rotation steps, each row followed by its count of steps:
The counts run from 0 to 131.
-15.8	-4.9	-5.5	6.8	-0.7	-13.4	6.0	-5.2	-18.2	1.0	8.4	4.8	19.5	11.6	-14.5	2.4	-16.7	5.2	11.7	-2.4	-4.5	-3.4	-4.2	14.3	-6.5	5.1	-12.9	1.7	-29.9	0.7	24.7	-3.5	23.1	-0.9	-32.6	-16.3	4.5	16.0	3.3	-18.5	7.5	16.2	-18.3	-7.0	-30.8 | 82
1.0	19.5	-33.0	-1.3	-13.7	2.2	0.8	-34.2	-6.0	7.6	3.8	6.8	-20.2	10.7	-3.7	20.4	2.7	-10.8	-5.9	-0.4	1.6	15.3	-20.4	-7.0	2.0	14.4	-12.5	16.0	-14.2	-4.3	19.2	-22.6	-14.6	3.8	-7.1	-15.6	0.8	-8.2	14.9	14.4	-8.6	-15.5	-0.1	18.8	-6.2 | 0
-5.6	-4.1	-2.0	-9.9	13.2	-33.0	-8.8	-14.2	-8.7	24.9	17.5	24.8	-2.7	16.6	15.6	-10.4	17.4	-31.7	6.7	-0.7	5.5	-1.8	15.7	-6.2	21.9	-6.6	-10.4	8.3	5.0	3.9	-21.0	-11.5	-3.0	-18.3	9.2	8.6	-0.5	12.2	14.1	10.3	-7.4	-5.9	-12.1	-4.1	6.1 | 15
-4.9	-15.0	-17.8	4.0	-8.5	1.5	13.2	-10.5	-7.6	-2.6	6.1	-3.4	4.8	1.3	29.9	9.7	-0.9	3.2	-0.6	6.7	16.5	-3.1	7.3	-0.8	20.0	0.1	6.5	26.5	-6.0	28.8	7.3	-14.3	-9.6	21.5	22.2	-4.0	-9.6	1.2	-11.9	-35.6	-5.5	1.5	-11.1	-1.9	-3.0 | 124
3.8	-17.5	-7.2	34.4	-9.0	6.1	-0.1	-4.7	4.9	14.9	-2.7	-6.7	-0.3	5.0	-0.1	22.5	-2.0	15.5	-15.6	16.3	27.9	7.1	-11.2	3.9	-8.0	-19.4	-9.8	24.1	-1.2	-11.9	8.2	-3.6	6.7	22.5	3.0	20.7	2.7	-2.4	-2.1	-10.1	2.3	2.9	11.5	15.0	-10.2 | 6
3.6	4.4	8.1	16.0	-3.6	5.5	24.2	-16.4	6.9	-8.1	21.2	8.5	3.7	-11.9	0.5	-5.6	-3.9	-0.4	-32.4	1.2	1.7	5.9	-10.6	-25.2	-8.0	-7.2	-7.8	2.7	17.8	-0.1	19.8	22.3	6.8	-18.0	16.4	-4.6	3.5	-3.2	18.9	-10.8	-11.6	-4.4	11.5	30.9	-3.5 | 68
-13.7	0.7	10.4	12.2	-11.4	11.2	9.6	-1.3	11.9	-20.6	4.9	-19.0	12.2	-22.9	-5.9	-12.1	2.2	15.6	1.0	3.9	-10.6	26.5	-19.3	11.0	-16.5	-2.7	-6.4	-12.9	-6.1	-11.1	11.2	21.6	9.2	-20.8	16.3	19.3	2.4	2.8	5.9	11.2	1.4	-9.0	4.8	-10.6	-9.6 | 70
0.6	20.9	-14.0	-19.6	-8.9	-2.4	-8.4	-19.4	-1.9	4.8	0.1	4.8	-1.9	13.0	3.8	10.0	-11.1	13.6	3.2	-25.0	-5.1	8.0	6.0	-4.8	8.0	13.7	-6.8	2.1	44.6	-33.4	-2.9	-1.5	3.1	-6.2	2.3	-6.0	-4.3	-9.7	-2.6	-6.0	20.3	-29.8	-9.6	6.6	7.1 | 57
5.2	-13.2	-2.3	-8.2	7.9	15.1	5.7	-22.2	-3.1	3.9	0.4	6.9	-13.5	-5.3	1.9	-8.9	-13.5	12.9	-13.8	27.0	-2.5	-21.2	1.2	-1.7	4.5	-19.0	4.3	-7.2	18.6	12.5	-6.9	9.6	-12.7	-5.8	3.2	9.1	-28.0	25.8	1.3	8.4	0.5	-12.8	24.9	4.0	19.3 | 27
-1.9	-3.8	2.4	11.9	18.7	-13.4	-6.4	-0.9	0.8	25.3	9.4	21.9	3.9	10.6	7.5	9.3	-3.6	-4.7	-41.6	15.2	21.4	-0.2	1.9	-4.0	5.9	-15.6	1.3	14.5	19.2	-9.0	-8.7	2.5	1.9	-18.0	-2.1	25.9	-1.6	3.1	9.6	21.3	2.7	-15.2	21.4	13.5	6.1 | 11
-12.7	-6.7	-12.0	-18.2	5.9	-17.4	-5.3	-8.6	-1.1	-3.9	6.1	8.1	-19.1	-21.8	-2.7	33.0	-13.4	5.0	-22.5	22.5	-10.4	-5.6	0.7	6.0	14.4	10.9	9.5	13.6	-15.5	30.6	-6.4	6.6	-4.2	8.3	-3.4	2.2	-6.5	-6.0	-19.3	6.4	10.3	-8.9	5.9	-27.1	28.4 | 44
0.5	-9.9	8.2	3.8	10.2	-5.0	7.6	-3.0	0.1	-14.5	17.0	-15.8	4.9	-35.3	-21.9	-1.4	-7.5	8.0	17.2	2.6	-14.9	0.9	15.2	-14.5	-7.1	-5.4	2.8	-17.9	-28.3	1.2	1.2	22.9	4.9	0.4	5.5	-2.9	14.4	-7.2	18.7	-26.2	-7.3	-8.2	0.6	4.8	-12.0 | 65
9.5	-9.6	2.8	16.9	3.3	0.8	-0.9	-13.0	12.9	1.6	15.3	-16.5	-6.8	-26.7	-25.8	-1.8	0.0	-1.7	-1.4	6.4	-14.6	-7.2	-3.1	-24.3	3.6	-5.2	8.3	-12.6	-21.8	-14.5	0.3	30.2	8.6	17.7	4.3	-11.0	2.7	-13.9	21.6	-27.4	-4.1	-17.4	11.9	15.8	6.0 | 64
-13.7	-8.5	10.3	-17.1	-8.9	-5.5	4.9	4.0	7.2	-16.9	1.7	-3.3	28.8	-4.2	-2.1	2.1	-10.3	4.6	30.5	14.3	6.0	-6.4	11.2	16.5	-18.4	6.2	-14.7	-0.6	10.8	-35.0	-15.3	10.3	29.5	2.1	8.6	17.2	-5.5	-11.0	-0.1	10.6	-5.6	0.8	-8.0	-0.2	21.3 | 54
1.6	8.9	11.2	-19.0	7.8	-25.5	22.0	-19.5	8.0	3.7	10.7	4.3	-9.7	-3.3	-8.0	8.9	-23.0	5.7	-9.5	6.2	-5.0	-14.2	4.5	-6.5	-12.8	3.1	-0.8	6.6	-13.4	5.9	-12.7	2.3	-5.4	-7.8	-0.5	16.7	7.7	-2.4	31.6	23.0	-18.7	-23.8	-2.1	-3.1	7.0 | 101
-5.1	-15.6	3.3	0.3	-2.2	-1.2	3.1	-38.0	29.7	13.4	-2.7	5.7	-4.6	28.6	7.8	-4.6	5.2	-2.2	-1.6	-14.1	-6.3	6.6	-20.6	-12.4	-4.6	-8.1	-8.9	10.8	-9.5	-1.1	-3.1	-4.4	-12.2	-20.3	9.3	8.1	16.4	12.7	8.6	-3.5	-3.1	-22.0	-4.1	-26.7	-18.1 | 103
7.3	-16.8	1.5	21.4	1.9	-7.1	-5.4	8.2	14.8	4.5	10.8	-16.7	10.1	-4.6	-7.2	8.5	-5.1	11.0	-16.4	26.4	20.5	6.1	-6.6	6.8	7.0	-20.6	10.2	18.2	-10.4	-10.6	1.4	8.7	17.5	25.4	4.2	18.7	7.8	-21.3	3.2	5.0	14.5	3.4	15.9	6.3	-15.5 | 7
-11.5	-7.8	-10.7	-22.3	3.4	-5.5	-7.4	0.6	-20.5	-8.9	7.8	8.3	-2.0	-14.7	1.8	-13.1	-8.8	3.9	-3.1	12.2	-14.6	-21.3	16.6	16.9	7.8	22.5	10.6	-4.3	-22.6	-0.8	-14.7	-3.4	-5.5	-6.8	3.3	-10.9	-16.1	13.7	16.8	36.4	-5.5	-20.0	-0.7	-6.0	7.0 | 117
-2.2	-20.4	2.2	-1.4	-3.8	15.5	10.6	-20.5	-7.3	17.6	1.3	3.2	-11.9	6.2	-1.6	-11.9	-13.0	18.0	7.5	13.9	-1.3	-14.6	-0.7	2.0	0.7	-23.9	-4.7	-12.4	29.2	7.4	-10.6	4.5	-8.8	-14.7	-9.7	10.3	-28.0	31.5	-5.1	-14.7	1.4	-0.2	1.1	0.6	-5.0 | 26
-12.8	3.6	2.5	-26.5	-16.5	-14.9	9.1	3.4	3.2	-26.9	3.7	19.3	30.3	17.7	8.8	-2.7	-5.7	4.7	13.5	8.7	0.0	-16.0	18.7	13.2	5.6	0.7	-2.0	4.0	23.8	-18.6	-8.3	7.5	23.6	3.2	24.2	18.0	3.4	-5.9	-3.0	5.6	7.5	-3.9	-1.6	-17.5	17.6 | 55
30.7	-16.3	7.6	6.8	-8.1	-3.7	12.8	-24.1	13.8	13.3	-16.4	-2.7	6.1	5.1	7.6	2.1	-19.7	31.5	7.4	3.6	20.4	-21.2	3.9	-6.4	-23.2	-2.7	-10.4	-0.1	2.0	-1.8	-0.1	-7.8	7.2	20.4	10.7	3.2	-7.8	19.3	12.3	-10.0	-10.7	-8.1	2.6	4.6	11.2 | 22
7.0	5.1	-30.0	-12.8	-4.3	-14.8	9.7	-10.7	-12.5	-16.3	16.1	1.7	-9.2	2.5	6.3	19.1	-8.4	1.9	4.0	11.7	18.9	10.2	8.5	6.0	12.9	-19.1	-17.9	12.7	-15.9	21.4	8.2	-6.7	-8.9	13.5	4.2	3.9	12.0	-17.9	-4.3	-14.6	-2.4	6.8	-11.0	14.2	-34.9 | 4
11.4	-24.0	11.5	15.8	4.3	3.8	-15.1	12.9	-7.7	1.8	-9.4	-8.3	0.6	-20.4	-7.1	-20.9	-2.5	28.6	10.0	15.8	15.4	-12.1	14.9	14.7	-17.6	-28.2	-8.3	-5.4	-1.1	-4.0	-11.1	6.0	12.6	3.3	9.4	11.3	-11.9	25.0	-0.3	7.2	-4.2	12.6	10.7	-3.4	1.1 | 111
19.2	-28.2	4.4	10.9	8.3	7.2	-22.8	0.1	-7.9	13.1	-7.8	-17.7	-10.2	-23.7	-7.2	-19.6	-5.7	32.1	12.8	-8.2	16.7	20.2	6.2	5.4	-17.3	-27.1	-13.5	-4.9	11.0	-7.0	-2.6	-1.3	2.9	-3.2	-2.4	-1.4	-9.1	11.5	-0.9	-0.3	-7.1	1.7	7.3	14.6	-12.7 | 110
2.9	4.2	13.3	12.7	0.5	9.8	16.3	-5.2	7.1	-10.0	12.2	-18.6	1.0	-29.2	-6.1	-5.5	-14.4	17.1	-19.3	0.7	-5.0	23.7	-19.1	-14.1	-22.2	6.0	-7.9	-10.4	3.0	-13.6	10.6	22.7	9.5	-23.3	16.1	2.1	0.5	-8.9	21.6	14.9	-7.7	-7.8	12.5	21.1	-6.3 | 69
-27.6	-23.7	-2.3	1.1	-19.3	10.2	-2.1	-9.1	-10.0	17.4	2.5	-8.2	-18.8	-1.6	-6.0	12.6	-0.8	20.3	-13.4	13.6	-7.8	5.9	-23.9	11.2	-10.0	2.2	-0.7	16.3	10.1	1.1	-7.6	-9.1	6.7	5.6	-22.1	4.3	-15.0	0.3	-15.8	-9.8	7.0	-5.0	-22.5	-9.1	17.3 | 42
-15.6	0.6	-16.6	-23.8	9.3	3.3	1.6	-8.2	-29.5	-11.0	-3.1	9.7	6.1	1.0	21.2	-0.1	-5.6	7.1	3.0	-4.4	-3.8	-11.1	23.7	16.5	0.7	22.0	-3.8	-0.5	-15.5	4.6	1.3	-8.7	-22.4	-16.0	-1.3	-7.4	-3.8	24.5	0.9	18.2	-6.0	-33.6	-12.4	-16.2	-3.3 | 118
-1.0	14.5	-20.7	-20.8	7.9	-15.0	2.8	-17.6	-7.4	-6.6	10.0	9.3	-14.2	2.5	-2.1	14.8	-2.2	0.6	17.6	-13.3	-23.5	-12.2	23.1	-7.1	20.8	-5.1	-2.7	-18.2	-3.5	1.7	-3.4	14.3	-20.7	2.7	-3.6	3.2	10.7	-5.7	5.9	-38.6	14.3	-24.7	-13.9	-4.1	4.3 | 61
28.2	-20.5	3.4	-0.1	1.2	1.1	10.5	-14.5	34.3	-7.2	-7.6	-5.6	8.7	6.8	0.6	-14.7	-24.9	34.2	-5.5	9.8	7.2	-20.0	0.4	-9.1	-1.6	-5.5	17.6	6.2	-10.3	-5.5	-1.9	0.4	11.1	16.8	18.9	-6.2	-0.1	14.3	11.7	-4.1	5.7	-17.2	14.4	-8.5	0.1 | 23
12.5	11.0	-5.7	-11.1	13.7	-32.6	-7.8	-13.6	-3.6	25.4	8.4	18.8	-17.8	-0.1	14.9	1.0	5.0	-14.0	5.8	-9.1	18.7	4.5	13.0	-10.3	5.1	4.7	-14.1	10.1	0.7	-0.9	-11.8	-20.0	-2.9	-14.5	9.3	5.9	1.1	4.0	21.4	15.2	-19.1	-19.2	0.2	11.6	21.2 | 16
-11.1	-3.1	-18.1	-4.3	23.6	-10.3	-2.5	-2.9	-1.7	-1.4	-5.4	8.1	-6.3	-12.2	1.6	41.3	-21.2	11.4	-9.1	-1.1	-10.0	7.8	8.2	8.7	8.8	2.7	-7.2	17.1	-19.2	22.5	6.7	-0.4	-12.6	-12.2	-9.3	-10.1	5.7	-5.0	-31.8	-8.7	13.9	-17.7	1.9	-26.8	8.7 | 45
-3.2	-6.4	-21.9	-11.4	-13.9	-13.5	0.6	-12.7	-5.1	-17.0	12.9	-0.1	-3.1	5.8	3.4	6.0	4.5	-5.3	15.0	17.8	11.8	0.0	-7.6	11.2	13.9	-9.8	-3.6	13.7	-42.6	20.5	3.7	0.8	3.8	29.5	10.6	6.9	12.7	-13.7	1.7	-11.4	-5.9	17.5	-2.6	-12.0	-22.1 | 3
-15.3	-15.4	-14.7	-4.0	-11.5	4.7	13.1	-4.1	-8.0	-18.0	-6.6	-13.2	7.1	-2.4	26.3	1.8	1.9	2.7	25.5	7.3	3.5	-4.1	13.9	16.0	4.0	3.7	1.9	12.0	-31.9	26.9	-2.4	-7.0	-5.8	25.1	13.3	3.8	-3.1	13.9	-14.0	-23.5	-7.0	-1.5	-25.8	-15.2	-0.9 | 123
3.0	6.7	9.2	16.3	4.5	-10.9	-7.5	6.9	-4.3	19.2	4.2	-0.8	1.0	6.9	-4.8	9.6	8.4	-6.7	5.0	16.3	9.9	-31.9	24.0	13.1	-2.2	-26.2	-13.7	17.3	-4.0	-19.0	-13.8	-6.1	8.1	21.1	1.4	30.0	-1.5	2.7	19.8	-4.9	-3.8	-4.0	7.4	22.4	14.9 | 95
4.3	-15.6	-5.0	18.5	5.8	12.1	12.7	6.6	3.9	13.7	-3.2	-38.1	6.2	-19.9	3.9	23.7	-18.8	24.0	-4.0	9.0	15.8	16.7	-0.9	5.9	-11.4	8.3	12.1	19.1	6.6	4.0	7.9	-13.3	8.4	13.1	-1.1	-2.2	-18.4	-10.4	-10.9	-22.1	0.0	-6.2	-1.3	16.6	0.6 | 126
-4.6	-10.9	3.8	-1.1	-9.7	11.4	5.0	14.3	-22.8	-9.5	19.0	-13.6	-6.9	-11.5	0.8	-19.4	11.0	8.9	0.0	-14.8	-5.5	18.3	7.8	-2.8	11.7	6.0	10.7	40.0	5.2	-0.9	-0.8	-21.0	12.8	0.7	9.3	-25.5	-18.0	-2.5	19.2	1.4	-13.6	6.3	-23.7	12.1	-18.2 | 36
